Small tables with named rows and columns. After each table, cells are looked up by row and column.

Bup =
columns: Gufa, Maleno, Pipar, Mifa, Pelan, Zivaka
Kudig: [197, 166, 169, 78, 178, 197]
Vig: [182, 181, 183, 47, 199, 208]
Nud: [209, 200, 135, 50, 176, 247]
Gud: [168, 182, 49, 94, 84, 214]

What is the Gufa of Kudig in Bup? 197
What is the Zivaka of Gud in Bup? 214
What is the Mifa of Nud in Bup? 50
What is the Mifa of Gud in Bup? 94
What is the Zivaka of Vig in Bup? 208
What is the Pipar of Nud in Bup? 135
What is the Maleno of Kudig in Bup? 166
What is the Maleno of Gud in Bup? 182
What is the Pelan of Vig in Bup? 199
Which row has the largest Gufa? Nud

Gosa:
|  | Ruzesav | Zutakek | Zag | Gid | Fur |
|---|---|---|---|---|---|
| Siza | 0.89 | 70.51 | 11.90 | 2.59 | -57.88 |
| Vuzam | 70.45 | 12.15 | 2.34 | -56.98 | 0.27 |
| Des | 8.20 | -3.73 | -62.46 | 22.25 | 62.98 |
| Dar | 12.80 | 67.13 | 8.84 | 0.44 | -59.43 |
| Godo | 42.41 | 53.32 | 6.32 | -13.56 | -60.09 |
| Tid | 72.73 | 17.00 | 5.05 | -51.61 | -13.73 |
| Pulepu | -22.45 | 71.90 | 19.97 | 6.33 | -48.32 |
| Fafe | 32.15 | 7.34 | -33.37 | -43.59 | 66.08 |

Fur of Vuzam = 0.27
Zag of Vuzam = 2.34
Gid of Fafe = -43.59
Gid of Dar = 0.44
Zag of Godo = 6.32
Zag of Fafe = -33.37
Fur of Pulepu = -48.32
Zutakek of Pulepu = 71.90
Ruzesav of Dar = 12.80
Gid of Tid = -51.61
Ruzesav of Des = 8.20
Ruzesav of Fafe = 32.15
Zutakek of Dar = 67.13
Ruzesav of Tid = 72.73
Zutakek of Vuzam = 12.15
Fur of Godo = -60.09
Zag of Des = -62.46
Ruzesav of Siza = 0.89
Fur of Tid = -13.73

Purod
|  | Pilaki | Bosit | Bezu | Gute | Mal |
|---|---|---|---|---|---|
| Sofufi | 44 | 191 | 199 | 101 | 183 |
| Tovi | 94 | 61 | 84 | 40 | 50 |
| Mabida | 158 | 198 | 177 | 210 | 204 |
| Ved | 158 | 197 | 177 | 210 | 203 |
| Zoti | 44 | 191 | 199 | 101 | 183 |
| Fur | 94 | 60 | 84 | 39 | 50 |
| Bulu | 158 | 197 | 176 | 209 | 203 |

Zoti, Gute: 101
Ved, Bosit: 197
Bulu, Bezu: 176
Zoti, Pilaki: 44
Fur, Gute: 39
Zoti, Bezu: 199

Table Dananad
fields: Gul, Leb, Noz, Mobe, Vego
Pupigum: [115, 127, 80, 115, 22]
Koziz: [62, 88, 104, 67, 68]
Mude: [76, 28, 8, 115, 97]
Kepodo: [133, 104, 13, 149, 33]
Gaka: [79, 37, 70, 131, 103]
Vig: [74, 75, 170, 50, 137]
Rupar: [161, 130, 85, 50, 96]
Pog: [104, 43, 184, 80, 109]
Paz: [107, 121, 189, 166, 8]
Rigivo: [108, 104, 67, 152, 68]
Valud: [74, 62, 69, 133, 111]
Baz: [95, 242, 23, 71, 196]

Gul of Pog = 104
Noz of Vig = 170
Leb of Paz = 121
Gul of Gaka = 79
Vego of Paz = 8
Mobe of Paz = 166
Mobe of Valud = 133
Vego of Valud = 111
Leb of Rupar = 130
Vego of Pupigum = 22
Noz of Mude = 8
Gul of Valud = 74
Vego of Mude = 97
Noz of Gaka = 70
Vego of Rigivo = 68
Noz of Kepodo = 13
Vego of Baz = 196
Gul of Kepodo = 133
Leb of Mude = 28
Which row has the largest Noz? Paz

Bege
columns: Nolani, Gita
Rar: [633, 569]
Korat: [645, 476]
Vut: [863, 160]
Vum: [514, 583]
Rerigi: [618, 143]

Vut, Nolani => 863
Korat, Nolani => 645
Rerigi, Nolani => 618
Vut, Gita => 160
Vum, Nolani => 514
Vum, Gita => 583
Korat, Gita => 476
Rar, Gita => 569
Rerigi, Gita => 143
Rar, Nolani => 633
Row with the largest Nolani: Vut

Table Foz
,Bim,Gavekom,Zovob,Boz,Mesok,Gof,Vopizor,Sem
Tikar,0.4,31.5,26.2,54.0,61.5,54.9,40.1,51.3
Bip,76.1,83.5,34.1,32.7,64.7,22.2,49.2,54.5
Lesid,89.0,57.6,41.8,35.1,46.6,32.4,40.1,35.7
Lida,54.9,67.1,50.7,38.3,21.6,42.3,83.2,49.6
Fifadaz,24.3,29.6,53.0,56.6,11.8,66.1,56.7,26.4
Damite,45.1,59.0,25.9,45.2,78.6,30.1,26.9,52.0
Numan,23.5,20.4,32.1,61.0,54.4,46.8,23.4,34.3
Veketun,56.3,31.6,27.2,53.4,74.1,28.9,6.9,35.7

Vopizor of Lesid: 40.1
Mesok of Bip: 64.7
Mesok of Fifadaz: 11.8
Zovob of Numan: 32.1
Mesok of Lida: 21.6
Sem of Fifadaz: 26.4
Mesok of Numan: 54.4
Zovob of Tikar: 26.2
Which row has the largest Zovob? Fifadaz

Nizip
          Zez  Gage  Kopezus  Rategev   Ror   Ses  Gobe
Luk      -5.0  -5.5      1.5     -1.9  -2.6  -0.3  -1.2
Zer      -1.6  -2.4      0.8     -2.7  -4.3   1.5   0.1
Fimero   -5.5  -5.5      0.5     -1.4  -2.9  -1.7  -2.2
Dimi      5.3  -1.3      1.2      0.6  -2.5  -3.4  -1.2
Nupilog  -3.3  -2.4     -0.8     -1.8  -1.8  -0.5  -1.4
Sidilim  -2.5  -2.3     -1.3     -1.2  -1.0  -1.7  -1.4
Dovoz    -2.5  -1.8     -1.0     -1.2  -1.2  -1.2  -1.4
Sibobo   -1.2  -2.6      1.7     -0.5  -2.7  -1.9  -1.4
Bevofa   -5.0  -2.4     -0.1     -0.8   0.3   0.2  -1.4
Gul      -2.5  -2.8      0.2     -1.2  -2.0  -1.7  -1.4
Zel      -2.5  -2.1     -0.6     -2.8  -2.2   0.9  -0.2
Tos      -3.3  -2.4     -1.8     -1.2  -0.8  -1.7  -1.6
Renarev  -0.5   0.7     -3.1     -0.6  -0.5  -1.7  -2.8
Bimi      1.9   2.9     -3.7     -0.1   1.7  -2.1  -1.4

Gobe of Bevofa is -1.4
Kopezus of Dimi is 1.2
Ses of Zer is 1.5
Ror of Zel is -2.2
Gage of Dovoz is -1.8
Gage of Gul is -2.8
Gage of Bimi is 2.9
Row with the largest Rategev: Dimi

